0: [104 101  83 127 144 102  70 110 111 100  48 115 121 137 109 115 153  73]
1: [162  56  84  50 175  95 101 164 191  81 103  86 175 114 184  39 116  41]
2: [ 90 151 150 149 131 140 162 121 118 175 156 172 108 107 122 172  99 142]
3: [176 162  45 103 109 151  84 138 101 132 156 147 174 138  74 159 106 153]
4: [ 72 147 186 162 168 119 185  86 121 125  61 137  43 151 125 187 140  89]
5: [124 171 224  89  91 146 190 110 183  84 119 102  45 190 179 173 150  86]
6: [183 139  50 112 105 151  67 128 104 138 155 158 175 138  71 145 113 155]
7: [117 182 180 134  65 150 130 115 135 147 141 160  99 153 121 163 134 170]
8: [122 161 185 108 149 124 188  98 153  93  80 132  18 197 114 255 144  91]
9: [130 152 149 120 149 134 142 114 144 102 120 118  77 160 122 165 159  88]
10: [ 86 128 138 150  59 125  73 153 119 169 130 121 211 102 152   0 133 222]
11: [109 122 165 146 129 126 141 119 138 124 104 116 113 104 157  96 140 113]
12: [ 62 108  84  98  89  93  91  79 115 149  58 201 124 174 116 141  89 172]
13: [150 142 115 104 138 132 114 137 135  92 126 125 103 148 129 127 144  44]
14: [106 109 141 146 135 116 176 102 109 146 131 192 113 139 116 204  98 190]
15: [ 46 169 244 144  71 145 140 116 136 154 146 181  76 135 172  66 150 162]
16: [125 110 109 134  83 117  97 135 118 156 143 141 218 112 146  59  92 222]
17: [ 75 168 151 167 151 122 114 110 106 153 105 159 101 122  87 106 166  95]
18: [ 96 101 168 131  84 132 148 147 138 157 158 136 183 101 184  49  88 241]
19: [119 175 234  73 110 156 203  94 176  71  97  84   9 207 179 155 177  81]
20: [102 186 194  81  52 154 152 111 156 138 149 171 109 192 149 162 111 191]
21: [ 90 150 193 135 101 148 112 126 136 129 109 124  91 141 139  80 165 102]
22: [ 88 126 187  81 110 129 112 126 186 130 108 163  99 161 179  67 143 121]
23: [149 166 125 136 189 123 162 111 119  93 118 107  72 137  83 245 144  63]
24: [167  99  94 114  98 127  45 153 148 107 124  77 195  97 170   0 140  92]
25: [124 118  98  86 101 124 130 111 139 147 130 175 133 176 124 191  94 192]
26: [170 135 109 140 108 128  89 148 142 118 158  91 152 112 131 107 144 105]
27: [217 104  41 143 176  93 118 148 120  84 127  25 166  95  99 153 140  68]
28: [154 119  91 139 162 119  62 163 127  88 116  56 156 105 112  39 161  62]
29: [151 134  93  68 105 145 156 107 149 130 151 185 120 177 111 198  99 156]
30: [106 123  86 189 135 126  70 129  61 146 104 100 175  50 112  34 158 130]
31: [150 105 116  90  97 115 130 115 168 104 125 124 125 167 157 136 119 154]
32: [ 94 199 192 156 135 161 191 102 104 150 127 174  26 164  85 255 127 124]
33: [ 68 106  89  91 114 102  82  80 117 144  63 204 127 173 115 141  92 154]
34: [148 133 150  90  69 138  85 126 167  98  95  78 129 148 148  87 160  93]
35: [ 63 153 225 168 108 138 173 102 108 161 132 184  72 129 124 158 132 199]
36: [ 78 156 167 148 117 163 171 106 115 155 141 175  95 134 119 160 118 148]
37: [ 52 108 200 114 110 132 132 119 142 148 112 156 124 119 181  39 125 160]
38: [ 21 110 243 105 106 103 137  95 164 105  22 137  20 173 192  88 164  87]
39: [ 71 114 185 129  67 131 161 142 133 168 161 157 182 119 189  50  90 255]
40: [140 110 108 138 155 121 138 127 126 128 127 126 118 138 125 176 114 112]
41: [211 145  67 100 164 134 173 143 144 102 190 164 102 147 110 255  91 103]
42: [111 116  89 132  87 129  82 107 110 154 110 156 174 118  99 138 108 190]
43: [ 83 114 127 130 141  96 123  97 113 112  63 145 102 137 118 126 123 101]
44: [145 124 128 161 119 141 104 175 113 163 174 110 228  57 130   9 128 151]
45: [173  92  22 139 183 102  80 143  96  95 128 107 187  78 114 100 104  96]
46: [151 141 129 129 169 123 175 106 145 117 136 148  90 169  90 224 112  95]

[159 146 126 130 173 122 179 106 120  93 108 107  50 150  88 255 142  70] -> 23 46 8 9 40
[139 150 143 127 125 125 140 115 138 110 124 117  87 151 115 172 145 113] -> 9 40 46 13 31
[166 134 100 131 140 137 166 134 127 125 164 124 151 119  92 174 112 149] -> 40 3 29 46 2
[177  91  54 126 151 115 114 161 100 114 178 112 227  70 131 106  85 164] -> 45 16 26 44 6
[143  92 122 119 145 112 136 137 132 140 130 127 135 122 139 161 132 132] -> 40 31 11 26 9
[ 94  62  92  78 102 107  97 128 133 156 142 172 213 102 177  36  65 191] -> 16 18 10 39 42
[ 87 114 175  93 121 117 114 127 183 127 122 154 112 142 189  48 136 102] -> 22 37 21 11 34
[102 116 140 145  73 113  78 152 105 182 135 120 230  74 147   0 134 230] -> 10 16 44 18 39
[162 134  95 134 166 120 150 139 127 130 163 131 151 143 127 160  90 151] -> 40 31 25 29 3
[160  53  81  74 167  88 106 157 181  94  98  82 168 121 190  26 116  56] -> 1 24 28 45 34
[149 138 131 155 116 150  94 176 109 156 186 110 210  70 110  54 131 164] -> 44 16 26 10 30
[ 77 188 187 155 139 159 168  94  95 132 116 178  27 167  77 248 148 120] -> 32 4 8 36 46
[165 145 108 150 106 138  99 138 138 120 136  80 156 108 118 109 150 115] -> 26 34 11 13 28
[ 99 118 124 123 100 113 112 132 123 170 147 166 177 105 139  46 113 182] -> 16 18 10 42 37
[ 88 118 138 120 121 123 152 117 111 155 138 206 114 152 125 184  99 195] -> 14 25 2 36 29
[160 113  74 142 162 133  64 144 111 105 116  87 155 100 110  54 164  70] -> 28 26 45 24 30
[144 140  93 121 118 143  80 136 124 147 148 125 152 122 116  85 139  97] -> 26 13 6 3 28
[115 119 163 121 182 128 169 113 142 101 106 123  70 126 141 150 147  49] -> 9 13 4 11 40
[138 157 199  98 100 138 209 119 177 102 152 120  72 175 145 198 132 123] -> 5 9 8 46 19
[156 122 103  90 152 130 107 126 147 100 107 103 128 133 115 113 136  62] -> 13 26 0 40 9
[115 114  84 125  81 132  84 105 102 151 121 153 153 127  97 130 105 196] -> 42 6 25 3 16
[168 144 101 143 104 124  75 149 118 118 142  97 167 106 124  84 154 121] -> 26 28 24 34 30
[148 150 117 138 194 122 169 105 104  87 115 117  71 142  90 254 128  72] -> 23 46 9 40 8
[102 132 117 136 139 112 104  99  95 123  77 114 125 150 123 131 120 137] -> 43 40 0 11 17
[175  87  51 133 164  95 126 162 107 124 169 109 235  68 136 111  95 157] -> 45 44 16 26 6
[ 34 139 213 159  81 137 174 105 104 161 124 183  84 137 142 141 136 205] -> 35 36 15 7 2
